In the data rows, 128 means zero.
Here are some points, each followed by its number:
[ 98  97 208  86 127 134 121 130 127 133 143 191  97 140 183 145 221 169  54  80 202  90  87  55 171  60  89 211 126 150 169 112 121 126 162 127 104 167 195 100 141 105 136  16 141 230 104 162 129 127 145 127 103 122  24  82] 0
[ 55 127 156 139  86 110  94 127  94 178  95  99 181 113 156 140 156 141 119 115 122 120 147 104 149 138  58 143 124 163 168 135 120 142 122  85 168 139 113 115 106 114 104  95 105 176 104 116 119  60 156 174 127 107 124 156] 1
[128  78 197 174 143  73 100 135  80 172  96  16 163 131  54 214 125 159 159 166  44 129 108 229 104 156 168  94 229  66  91 136 108 155  58  72 237 146 138  95 170 120 145 230 181  37 162 108 234 187  11  98 104 164 242 124] 2
[143 109 131 111 135 119  92 125 160  39 127  89 107 164 166 122 145 147 130 127 151 139  84  73 126 129 114 166 164 141 168 135 122 134 170 130 100 166 121 151  84 114 123 110  97 221 123 161  36 120 175 119  81 126  58 167] 3
[183 232 127 220 151 174  80  44  62 101 155 151 215 147 164  39  87 112 161 105  62 115 114 242  90 165 149   0  81 155  37 119 161 130 123 218 110  92 118  16 121 255  95 220 131 155 230 119 150 141  45 138  97 215 255 176] 4
[ 87 119 120 200 151  56 117 125 101 134  84 104 170 144  99 168 137 205 125 155 118  77 124 145 159 141 190 123 110 103 154 102 188 154  94  46 140 126  58 144 129 134 135 164 118 113 136 121 173 165 102 119 168 136 183 104] 5
[ 87 109 212  90 118 104 154 173 163 129 158 190  89 166 155 146 255 182  86  95 233 110 109  30 169  68  64 220  96 161 190 120 141 127 190 140 115 183 212 169 170 117 122   3 137 223 106 139 109 121 157 112 105  85   0  78] 6
[ 84 137  46 125 128 144  93  85 114 211  94 120 211  98 125 164  69 126 176 161 111 143 231 154 139 180  73  69  86 134 132  89 135 104 111  39 166  84  64 136  74 122 127 160 100  81 107 109 133  73 145 148 192  85 167 165] 7
[134 167 124 134 116 143 113  99 140  84 172 137 100 124 147  51 137 125 154 111 132 128  89 119 106 113 162 121 121 132  95 135 118 105 175 178  67  91 111 117 144 170 116 148 119 184 183 140  87 145 139 139 105 162 130 120] 8
[154 160 154 148 143 126 112  69 142 101 119 133 116 138 149 113  75 145 133 153 144 133  92 171  97 134 195 108 170 105 129  79 141 137 128 125 111  91  50 140 156 138 135 175 119 167 171  97  67 106 129 121 136 173 164 120] 9
[152 113  46 102  87 255 176 158 138  81 227 248  57  85 174   0 187  47 149  83 152 154 171 110 122  67  17 138  35 206  96 137  89  96 150 240 112  70 170 108 111 153  77  41 114 176  86 158 106  99 208 176 151  79  20 121] 10
[ 90 131 143 109  89 138 144 134 109 149  95 104 172 109 145 136 138 121 131 135 143 126 175 128 137 123  91 131 129 158 125 151 112 140 108 116 167 124 144 111 130 125 102 124 110 113 111 133 161 132 152 154 117 107 129  91] 11
[238 176  77 141 155 120 161  89 141 100 123 130 127  93 100 146  66 160 144 116  65 113 107 133 103 163 195  99  95  49  80 136 171 106 151 118  69 105 109 146 127 143 171 116 158  77 106  80 113 171 146  83 204 168 167 157] 12
[190 218  88 145 140 149 186  67 189  44 128 170  90 190 143  25  67 113 126 137 157 158 116 172  90 128 155  67 125  94 163 108 125 101 151 188  23 111  61 214 127 141 141 194  78 128 106 141  83 105 183 151 134 108 129 176] 13
[ 72  80 153 123  98  96 121 133  82 162 116 130 160 158 139 153 186 171 120 117 158 143 191  61 129 131  98 150  82 136 132 154 124 147 128  72 177 109 122 141 119 133 132  87 132 158 111 135 138 108 154 122 149 110  98 130] 14
Which three points above are nearest to each new point by angle? Their numbers follow each, nearest first.
[ 99 105 142 160 155  43 106 128 106 166  54  85 205 157  61 213  73 176 122 124 133 137 120 128 131 185 157 145  76  72 137 130 180 193 142  21 136 113  99 148 133 126 172 158 162 107 161  92 226 127 107 115 184 156 184 126] 5 2 7
[243 133  51  77 150 190 152 132 184  86 151 167  30 107 132  98  81   8 157 161  97 139 105 160 145 141 190 118 152  70 111 129 112  50 170 202  37  93 101 152  91 117 163 137 133  83 125  99  69 120 134 109 147 118 174 142] 13 12 8
[154 109 126 168 158 114 112 145 182 126 119  98  77  94 127 145 140 105  96  75 116 110   5 168 134  79 188 136 190 156 120 106 159 122 132 159 122 186 219  83 171 165 106 141 174 121 169 122 149 208  66 125  88 143 141 132] 2 4 8
[108 118 111 132 131 133 109 130  63 116 109  78 148  73 137 136 143  95 125 121  95 138 118 138 142 187 184  88 116 151  70 157 124 150  76 136 133  68 141  32 129 217 126 126 169  91 191  60 150 211  89 130 134 147 200 119] 4 2 12
[113 119 131 129 134 106  84  97 121  89 130  73 169 136 131 116 153 165  84  99 117 151 108 105 126 143 138 132 152 150 142 117 116 132 117 108 165 141 137 103 113  96 119 124 125 178 154 120  76 129 120 132  67 148  95 158] 3 1 0
[103 129 113 122 119 141 158 134 100 159 147 171 150 118 102 129 122  74 157 141 109 155 202 127 139 144 101 118  55 118  94 150 128 145 125 120 163 102 119 125 130 122 129 120 124  94 119 142 151 119 151 140 167 113 124  95] 7 11 14
[157 173 138 176 102 151 116 115  98 106 138 134 171 157 130  72  56 104 136 120  94 165 117 152 113 135 151  74 100 124  80 142 130 124 113 195 105  82 113  69 118 175  95 152 116 129 204 121 163 160 100 159 115 181 169 133] 4 8 9
[114 150 125 114 121 143 128 110 134  95 162 184 145 120 165  37 177 130  98  76 166 132 121  86 121  90  84 177 120 174 109 150 141  93 166 207  78 145 167 111 124 124  61  87  92 209 105 160  79  89 196 165  96  91  85 100] 10 0 6
[106 114 147  79 169 115 121  96 168  72 150 133 115 192 171 108 147 162  85 104 129 114 100  69 114  62 111 166 197 140 166 121 117 142 179 111 129 154 127 145 110  84 139 128  98 209 108 162  23 138 164 145  71 150  89 163] 3 0 6
[123 111 134 130 137  92 137 117  68 183 104 123 165 116 138 157 122 159 134 128 128 130 187  93 129 174 141 125 144 103  91 131 151 153 152  55 142  98 108 148  93 157 152 141 145 130 133 116 122 110  89 106 162 138 157 161] 7 14 5
[161 129 144 158 158 111  90 184 182 139 139  77  96 124 114 152 157 168  85  61 121  99  19 158 126  81 197 141 191 166 108 116  93  97 133 187 143 210 243  90 174 174 102 148 216 165 110 137 160 217  90 102  70 149 129 108] 2 0 6
[157 132  95 127 130 176 150 114 140 152 142 168 110  86 108 119 103  87 137 145 119 146 176 130 135 129  97 110 103 122 119 135 125 132  94 119 122 122 116 146 140 114 136 145 118  74  87  90 149 110 116 149 181 131 157 115] 7 12 10
[153 157 135 161 151  92 140 128 124  91 114 164 123 166 106 133 102 151 125 129 142 132 123 140 118 136 190  87  98  81 100 129 165 105 145 149  72 127 124 160 168 174 165 142 176 115 142 135 161 192 124 142 137 152 150 123] 12 13 4
